One turn sends every row of this set to another row. A few are shown first. Where does it send the rows asked after them?
Nini: [-14.4  47.3  -0.5 -19.1   1.7  -5.1  16.3  12.7   6.1  14.0  29.9  -2.7]
kufa: [ -0.3  34.4  -0.6 -18.1   9.8  16.8  14.3  -2.9  25.7   8.0  42.0 -18.1]
Vavo: [-12.8  31.7  -1.8 -26.7   6.7   7.8   2.9 -11.9  36.8   4.4  30.3 -25.5]
tabel: [  1.5  24.4  24.2   1.7  13.7 -22.4  33.4 -41.7  33.9  15.3 -18.5  -6.0]
zose: [ 12.0  27.1  20.8   8.3  20.9  -9.5  52.7 -29.7  22.4  13.2  -6.6   0.1]
Der: [ 11.2  38.1   7.9  -6.6   2.1  10.4   4.5  -4.6  22.5  24.0  47.7 -13.6]
Vev: [-13.3  26.8  14.7 -24.0  25.6  -8.9  30.0   2.2  51.0  19.6 -22.5   9.6]
farob: [  1.5  24.4  19.3  -0.3  20.4 -13.2  47.5 -35.6  30.1   7.2 -14.7  -5.4]
Mune: [ -6.9  28.7  25.3 -16.7  12.9 -21.6  10.0  -6.9  53.7  36.6 -23.3  10.2]
tolil: [ 10.8  33.9  31.7  -0.7  11.2 -18.7  11.5  -1.2  41.9  51.4 -10.6  18.7]
falun: [ -8.6  33.6   7.0 -22.2  -2.1  -4.0 -13.7 -19.1  39.5  17.9  29.0 -24.8]
Doti: [ 14.3 -14.8   0.1 -10.8  16.5 -30.4   9.1 -19.1  43.2  29.2   8.4  -3.7]
Nopa: [  6.1  37.9  12.6  -8.7  -5.6  -1.2 -13.0 -15.5  31.0  29.8  39.6 -17.2]
pokor: [-24.7  44.6   3.3 -24.6  -6.4 -20.6  -5.1  -1.0  17.7  19.3  18.1  -9.5]
daki: [ 18.7  29.3  27.8  15.2  14.8 -15.2  42.3 -33.3  21.6  24.9  -4.6   2.2]
Purul: [-13.0  47.6   8.8 -14.2 -10.1 -20.8  -6.8   1.3  11.9  30.0  25.9  -4.3]
lipod: [ 28.2 -11.6  -0.5  -1.7  21.7 -18.1  25.2  -7.4  30.3  30.7  21.9   3.8]
Mef: [  1.8  30.5  15.1 -13.2  29.3   2.5  44.5  13.2  37.4  23.7  -8.6  16.6]
taf: [  9.5 -16.9  -6.2 -16.3  23.9 -22.8  20.8 -14.7  42.9  18.4   7.5  -5.2]
zib: [ 11.4  27.3  29.3  11.1   9.4 -24.4  31.4 -41.3  28.8  25.7 -12.1  -1.1]
num: [-25.7  43.9  -2.2 -27.7   0.7 -10.8   9.7   7.0  14.1   9.7  19.7  -8.5]
duvut: [ 25.2 -12.2   3.9  -1.6  15.9 -27.5  11.3 -15.4  36.0  36.8  17.0   2.3]
navep: [16.6 34.9 25.7  0.9 20.5 -3.4 32.5 10.8 32.3 43.7 -1.4 22.8]
Vumif: [ -7.5  49.1   5.8 -11.4  -4.7 -10.4   6.2   9.3   3.9  27.7  32.3   0.0]
sugo: [ 17.0 -15.2  -6.8 -11.0  26.9 -14.1  30.9  -7.7  34.6  19.1  16.1  -0.2]

falun goes to Nopa
Vumif goes to Nini
And these:
Mune goes to tolil
duvut goes to lipod
zib goes to daki

One turn sends every row of this set to another row. A few are shown first. Where does it send the rows asked after them?
Goti: [ 18.0  34.9 -24.1  -6.4   8.0  -4.7  -3.6  18.9  22.3   1.6  15.4  20.1
  22.2]
doz: [-15.4  -6.9 -12.9  28.7  19.2   9.8  10.8  15.0   1.2  12.5  15.6 -18.5
   2.9]
bel: [ 20.7  13.5  15.3 -17.5  12.6  12.5 -24.5  -6.9  36.8  -3.4   9.6 -21.6
  -9.3]
Kezep: [  5.4 -21.4   4.7 -21.2  20.4   8.9  -9.3  18.1  -4.2  -9.5  -2.5 -37.6
  -3.1]
zazog: [-11.6  30.8  -8.0 -12.4 -10.6  -6.2  -6.9  21.1  21.8 -12.0  -9.3  25.7
  12.0]
tunob: [-12.4  -0.7  -7.8  -2.9  -2.7  16.9   1.5  34.3   3.2 -18.1 -16.9  18.8
  20.5]
zafi: [-31.1   6.2 -12.7 -12.8  -5.8   0.7   4.5  22.9   3.5  -7.6 -22.6  12.7
  11.0]
vifiv: [-40.5  -1.2   2.7  20.5  -1.9   2.4   5.6  13.3   6.7   3.9  -1.7 -12.0
  -7.3]
fak: [-29.6  29.5   0.5  13.5  -1.6 -17.9  -3.8   1.8  21.5  11.7  11.1  -6.2
 -13.0]
ronu: [ 16.0   2.6 -25.9   3.3  15.6  17.6   6.8  32.5   4.0  -3.9   8.4  12.8
  30.2]
zefa: [ 11.0 -11.7  20.1 -11.8  12.5  29.4 -17.8   2.8  22.4 -12.9  -0.9 -26.7
  -4.9]
guzu: [-15.5  35.5 -21.6 -18.2  -1.2 -20.0  -1.1   8.3  18.8   3.9  -4.2  17.2
   8.4]
zati: [ 11.5  23.4 -39.6  -7.1  19.5  -8.4   5.0  14.8  10.1  13.7  14.6   8.5
  20.8]
Zekan: [ -4.8  -8.7 -30.1  -1.0  17.8  11.3  13.9  26.8  -8.0   1.8  -5.3   2.6
  25.2]
sotud: [  5.3   5.3  25.2 -17.7   4.7  19.0 -24.7  -2.3  31.4 -12.2  -3.3 -21.0
 -11.6]
Pid: [ 11.9  20.2   4.0 -33.6  10.7 -20.3 -20.6  -0.1  20.0  -0.2   9.8 -27.6
 -13.8]
kubu: [ 27.9   0.2  10.7  -9.6  21.9  23.8 -18.6   1.4  27.4  -3.5  14.8 -27.7
  -0.6]
nadi: [ 27.9  -1.9  -9.3 -23.1  29.1  -4.1 -10.2   8.2   5.9   6.2  20.3 -37.1
  -1.3]
Gepev: [-11.0  -1.2  14.3 -35.4   2.4  -9.0 -16.6   9.7  10.4 -12.4 -12.2 -28.0
 -17.1]
dege: [ -5.0  22.6 -16.4  21.3  17.1 -11.0   3.5   4.0  16.9  23.2  28.8 -12.7
  -2.0]

vifiv goes to fak
zefa goes to sotud
And these:
tunob goes to zazog
nadi goes to Kezep
guzu goes to zati

One turn sends every row of this set to another row. A few are shown first. Where does it send the rows asked after them?
gizo: [ -6.6  -9.4 -16.1 -14.2 -22.2  -6.3  -3.3 -47.5   7.6 -16.8  23.5   0.8
 -33.8  -2.4   5.3  -7.7  -0.9   1.9]
rozi: [  8.4  14.7  -5.2  -6.6   3.4  -5.7  10.1  -2.9 -14.4 -15.8  -0.1 -18.4
 -28.2 -37.8   1.3  -7.5  -8.8 -48.3]
pagav: [  9.5  10.7 -12.0  -9.6 -16.1 -23.0  -6.5   7.7  53.7 -29.4  29.6  -0.9
   6.3  10.7  10.6 -15.4   0.8 -10.2]
gepit: [ -2.2  10.0 -24.7  -6.0  -4.8   9.4 -14.4 -47.4  17.8  -8.0  -2.7  20.7
  -8.4  -9.8  -3.6  -7.2  18.9   7.9]
dilor: [  9.8  16.5  -7.8  -4.7   1.1  -4.4   5.4  -1.1 -14.2 -19.1   2.5 -13.3
 -27.7 -43.0  -0.7 -12.0  -5.9 -47.1]
vugid: [ 11.3  16.2   0.1 -16.7   8.9  12.5 -17.2  -0.3  12.9 -18.2   9.0 -25.5
 -57.1   5.4  10.9  -5.2  -9.0 -10.6]
Lamu: [  9.5  10.2  -0.7 -13.9  -6.1 -22.4   2.2   3.6  54.3 -21.4  18.1 -12.6
   8.9  23.5  16.3  -1.7  -7.1 -12.2]
Vib: [ 10.6  16.8  -6.9  -9.8  -1.4 -15.4  -5.1   4.1  58.0 -20.1  11.8  -1.6
  18.5  18.1  12.7  -5.4   2.4  -9.4]
fude: [ 12.3  20.2   1.5 -16.4  17.2  17.0 -16.0  -2.1  15.3 -12.6  -1.8 -23.7
 -49.0   7.3  11.2   1.0  -7.3 -10.1]
Gipul: [ 14.7  26.4  -0.8 -14.0  22.0  21.6 -20.8  -1.5  18.9 -10.5 -10.2 -16.9
 -41.6   5.0   8.0  -1.1   0.2  -7.5]
Tol: [ -2.6   4.6 -27.5  -6.1 -16.5   3.1 -15.4 -43.9  14.9 -14.8  11.9  20.7
 -16.6 -14.1  -4.4 -14.1  16.7   7.8]
sib: [ -1.8 -10.5  -8.1 -19.4  -1.3  18.2  -3.2  10.5  -0.8 -19.8  29.5 -12.9
  33.1  -1.1   1.4 -32.2  -3.1 -17.4]
keta: [ 11.8  25.0  -9.0  -2.1  11.9   2.9   3.2  -1.7  -9.0 -10.9 -13.4  -6.6
 -14.9 -42.7  -3.0  -7.7   1.1 -44.4]
kunas: [ 14.9  25.8 -17.5  -7.8   5.9  18.0 -32.0   5.6  16.8 -22.6  10.3  -3.2
 -47.3 -10.8   0.8 -19.9   8.8  -5.7]
Gana: [  9.3  17.3  -1.7  -8.3   8.4  -3.0  12.1  -4.8 -12.7 -12.2  -5.4 -20.6
 -25.8 -35.4   3.3  -2.7 -10.2 -47.5]
muzo: [  8.2   5.8  -3.5 -13.9 -12.5 -24.9   0.8   4.0  53.1 -26.1  26.7 -11.1
   4.2  20.7  16.0  -6.2  -8.0 -13.1]
vele: [ 15.3  30.2  -8.8  -9.5  21.0  24.1 -26.3   0.8  21.2 -11.8 -10.2  -7.1
 -36.7  -1.9   3.9  -5.8   7.7  -5.2]
Fezon: [ -7.0 -10.0  -7.5 -18.2 -15.6  -5.8   3.8 -51.6   8.3 -11.0  15.0  -8.2
 -31.5   5.1   9.7   3.2  -6.5   2.1]
Muras: [ 11.2  17.3 -11.6  -8.3  -6.1 -15.9  -9.0   6.4  58.4 -22.8  15.5   2.5
  16.6  12.8  10.0  -9.8   6.0  -9.0]
boram: [ -0.9  -7.4  -3.0 -19.7   7.9  21.2  -0.4   6.8   1.1 -13.1  18.2 -15.6
  38.4   4.2   2.6 -24.4  -4.4 -17.0]
divor: [ 13.3  19.1 -13.7 -10.0   0.1  12.0 -26.7   4.0  13.5 -25.1  16.9 -10.9
 -55.6  -8.5   2.6 -20.0   1.9  -8.4]
dagu: [  1.6  12.6   3.7 -23.4   8.9  -7.6   8.9 -13.9  13.1 -10.4 -14.0  25.1
  22.7 -20.0   2.0  24.3 -12.1 -10.2]
mige: [ 10.8  19.9 -11.7  -2.3   1.5  -2.2   2.5  -0.1 -12.1 -17.9  -0.1  -7.9
 -23.4 -45.3  -3.2 -14.2  -1.0 -46.8]
pifo: [ -3.8  -9.2   5.2 -29.5 -18.8 -26.3  14.6 -12.8   1.7 -26.0  24.9  10.2
  -7.8 -20.0   5.6  15.4 -29.5 -15.7]
miva: [  9.9  13.5  -1.8 -12.1  -1.7 -17.8  -1.1   2.8  57.3 -20.1  12.4  -8.0
  14.5  21.3  15.8  -2.4  -2.9 -10.6]
zufen: [ -2.3  -7.3  -7.0 -25.1 -24.3 -25.7   5.3  -8.8   2.0 -31.9  31.1  22.8
  -5.8 -31.6   0.7   2.2 -20.5 -14.4]
Rekop: [  8.1   7.4  -7.5 -12.5 -16.6 -25.1  -1.9   6.0  51.6 -28.7  30.6  -5.6
   3.3  15.7  13.9 -11.4  -4.1 -12.5]
bofo: [ 10.8  14.2  -6.8 -14.4   1.4   9.6 -20.8   1.7  11.7 -22.6  17.4 -19.2
 -59.9  -1.4   8.7 -12.6  -6.4 -10.3]
siber: [ 11.2  23.4  -5.5  -4.2  14.2   2.2   7.8  -3.5  -8.3  -8.7 -15.6 -13.3
 -15.6 -38.9  -0.5  -3.4  -3.3 -45.3]
tinu: [  2.0  15.5  -8.2 -18.0   2.0  -6.8  -1.3 -10.9  14.6 -15.3  -7.6  36.5
  25.2 -30.7  -4.6  13.2  -3.6  -9.1]
sul: [ -0.7  -6.4  -5.1 -18.3   6.3  22.9  -3.7  10.3   1.6 -14.7  20.2 -11.4
  39.1   1.0  -0.1 -28.3  -1.3 -16.5]
Pofot: [ -2.4 -12.4  -4.9 -21.0  -2.6  16.9  -1.3  10.1  -2.1 -19.5  31.3 -16.4
  28.9   0.9   1.9 -30.7  -7.3 -18.1]
gelu: [ 15.3  30.2 -15.7  -6.9  13.7  22.1 -31.8   4.1  20.3 -16.3  -1.6  -2.0
 -39.8  -9.3   0.1 -14.2  10.8  -4.9]
Neb: [ 11.5  14.3 -13.7  -7.0 -12.2 -19.2  -9.4   9.0  56.6 -26.8  23.0   3.0
  13.0  10.0   8.6 -14.0   4.7  -8.7]
munu: [ -1.5  -9.8   0.1 -21.7   6.2  20.7   2.2   7.5   0.3 -13.1  20.3 -18.9
  35.1   6.7   4.1 -22.3  -7.5 -17.6]
lopo: [ -4.8  -3.2 -24.9  -9.2 -23.2  -3.1 -10.3 -45.5  10.6 -18.4  23.7  12.0
 -27.1 -11.6  -1.3 -14.8   9.0   4.6]
bir: [  1.6  10.6 -15.2 -16.8  -9.3 -11.5  -5.8  -6.6  11.9 -23.7   7.5  41.0
  17.0 -38.8  -7.5   2.7  -1.5  -8.5]
tules: [  9.8  20.3  -0.9  -7.0  12.8  -0.5  10.0  -4.5 -10.9 -10.1 -12.3 -18.3
 -20.4 -35.2   2.3  -1.2  -7.5 -47.5]
Fisem: [ -1.7  -7.6  -7.8 -18.0   2.6  21.3  -4.6  10.3   0.5 -17.3  25.4 -10.2
  36.1  -1.1   0.1 -30.6  -1.8 -16.6]
Fumu: [ -0.7   4.0  10.9 -28.8   5.6 -14.3  16.1 -17.6   9.9 -11.5  -6.0  12.2
  12.2 -11.5   7.1  29.3 -23.3 -13.3]
vubu: [  0.1   2.1 -15.1 -19.0 -20.8 -19.0  -2.6  -5.6   6.2 -30.6  23.9  35.0
   3.6 -38.8  -6.0  -1.7  -9.3 -10.9]
los: [ 11.2  23.4 -11.7  -0.7   7.0   0.5   1.7  -0.7  -9.6 -14.9  -7.0  -5.0
 -18.2 -46.7  -4.6 -11.9   2.3 -44.8]
sudob: [ -3.1  -5.3  11.6 -31.9  -6.1 -20.6  19.0 -16.2   4.0 -18.5   9.1   6.3
  -0.3 -12.5   9.9  25.7 -30.1 -15.9]
Kom: [ -2.2 -13.9  -1.8 -21.8   0.0  15.6   1.9   8.1  -2.6 -18.5  30.2 -20.3
  29.0   4.2   3.9 -26.9  -9.9 -19.8]
vopob: [ -2.7 -12.5   0.3 -22.3   3.6  18.0   4.1   7.3  -2.0 -15.5  25.3 -21.4
  31.3   6.8   5.4 -23.7  -9.7 -19.0]
dovaz: [ -3.6   4.8  -7.5 -14.7   3.9   7.2   0.1 -53.2  15.3  -0.7 -10.7   0.3
 -11.8   7.0   7.7  10.5   3.5   4.9]
ruriv: [ -2.0  10.1 -15.4  -9.4   3.2  10.7  -7.2 -50.6  18.4  -2.3 -12.6  12.6
  -5.8  -1.1   1.2   4.4  13.4   7.7]
Sodo: [ -6.0  -3.4  -3.4 -18.8  -3.6   0.9   4.6 -53.5  12.6  -4.8  -0.3  -7.4
 -22.1   9.6  10.9  10.0  -4.6   2.7]

pagav goes to Vib
gelu goes to fude
And these:
tules goes to dilor
Tol goes to dovaz
Fumu goes to zufen
vopob goes to sib

One turn sends every row of this set to another row. A few are shown first. Where does it send the rows asked after them?
sege: [-11.9 -39.4   0.0  -6.7  30.7  34.3 -47.6 -15.9 -16.2  12.3  27.1 -39.5
 -19.2 -25.8]
Keger: [-10.7   7.9 -30.3  16.4  12.7   8.7  -3.3  -4.5 -13.6  10.2  19.6 -52.9
  -8.6 -18.4]
Gelaf: [  9.9 -36.2   0.3  -4.8  33.0  22.2 -43.9 -12.6 -16.0  -4.6  -0.8 -30.6
 -26.4  -4.5]
Nelod: [  8.0   0.0 -20.2  40.6  10.1  47.6 -38.0   9.8   5.0   9.3   6.9 -56.1
 -28.9   0.4]
Rafi: [ -8.6 -14.8 -15.8  41.8  16.3  49.1 -33.6 -29.9  18.6  21.6  35.9 -57.3
  -2.9 -25.6]
komem: [ 22.8 -32.2   0.2  48.2  38.4  35.6 -35.1 -19.0  34.3  -5.5  27.8 -52.5
  -4.4  -9.4]
Bafer: [ 11.1 -28.1   4.0  -8.2  35.7  29.5 -35.5 -35.2   8.9  25.0  37.5 -75.9
  -1.2   6.4]
dob: [ 36.9 -21.1 -30.0  31.6  43.7  28.6  -7.0 -16.1  -0.6  -7.0  33.5 -55.2
  15.6  13.0]
redem: [ 35.1 -10.2  -4.3  14.6  35.9  31.8 -37.7   4.7  -7.0   3.0  -9.3 -74.4
 -10.6  -3.3]
kug: [ 38.6 -30.7 -11.6  42.5  40.4  33.7  -5.8 -18.9   0.9  -9.5  30.6 -49.5
  12.7   7.3]
sesos: [ 24.6 -35.7 -21.8   0.6  30.6  13.4 -24.0 -17.2 -14.8  -5.0  37.8 -22.2
 -10.3 -31.9]
Kora: [  8.2 -33.0  12.7 -11.0  29.6  35.8 -34.3 -27.8   3.9  24.0  36.1 -72.7
 -20.9  -6.3]
levu: [ 37.9 -31.8 -11.4  41.0  43.9  37.0  -6.7  -8.3  -1.5  -7.9  32.8 -49.8
  14.6   3.2]
figaf: [ 22.5 -20.4  -1.5  43.6  59.5  42.8 -24.9  -7.2  29.8  17.6  26.6 -43.4
  -4.6   2.7]
Vom: [ 11.7 -31.2   5.0 -10.7  40.0  32.9 -40.2 -20.1   5.4  26.5  40.3 -77.0
   0.1   2.1]
das: [ 10.2 -29.7  -1.1  -6.7  40.5  23.8 -36.4 -15.4 -16.8   4.8  -2.8 -25.3
 -28.0   2.0]
Pur: [-13.1 -26.3  -3.1  -6.2  37.7  32.6 -31.8 -37.6 -11.4  26.3  21.7 -29.9
 -26.0  -9.1]
neto: [  7.4 -33.8 -12.3  38.5  37.9  26.7 -29.6 -18.5  30.0   7.4  44.3 -18.8
 -15.5 -16.8]
Tonu: [ 22.9   3.8 -29.0  23.5  15.8  26.4 -24.4  21.1 -18.6   1.0  10.6 -43.0
 -23.9  -5.1]
gupo: [ 35.2  -4.1  -6.9  16.8  31.2  27.5 -29.7 -22.9  -0.1   4.2 -15.1 -70.7
 -16.2   6.4]
luvus: [-13.3   8.5 -33.0  -2.6  16.9  18.4 -10.7  -4.4 -12.2  11.8  27.1 -56.2
   3.0 -13.6]
kadup: [ 22.8   6.1 -30.5  27.6   2.8  18.6 -19.1 -13.3  -9.3  -6.1   6.2 -42.1
 -27.6  -0.7]
Vin: [ 36.3 -26.5 -28.2  31.5  37.9  28.4 -12.9  -9.4  -0.1 -15.6  36.9 -60.6
  17.1   5.5]
Meve: [  8.2   3.2 -21.6  41.3   8.5  45.3 -33.9  -3.4   8.2  11.2   3.8 -53.6
 -30.2   7.4]
Takol: [  8.2 -30.3  12.0 -12.6  36.0  37.3 -30.9 -24.4   2.6  30.2  36.3 -70.3
 -21.1  -2.6]
Zovu: [-12.8   3.1 -32.5   0.8   7.6  14.3 -14.1 -12.2  -8.5   2.8  27.0 -58.7
   2.6 -17.2]
soso: [  6.8 -31.9 -13.5  35.8  45.8  29.7 -27.7  -7.4  25.2  14.6  44.7 -16.5
 -13.7 -15.5]
Dotun: [-10.4   5.1 -29.6  16.2   9.7   8.5  -8.7   1.2 -15.0   5.3  20.9 -56.1
  -7.3 -22.5]
sabuv: [ 25.6 -23.4 -24.9  -1.8  40.3  15.6 -11.5 -24.0 -15.6  11.3  33.4 -14.2
 -12.6 -18.3]
paza: [ -6.6  -8.7 -17.8  37.7  32.5  55.6 -27.9 -10.3  12.4  36.8  38.9 -53.0
  -0.6 -21.2]

gupo goes to sabuv
Keger goes to Takol
dob goes to luvus
And these:
soso goes to Nelod
figaf goes to Tonu

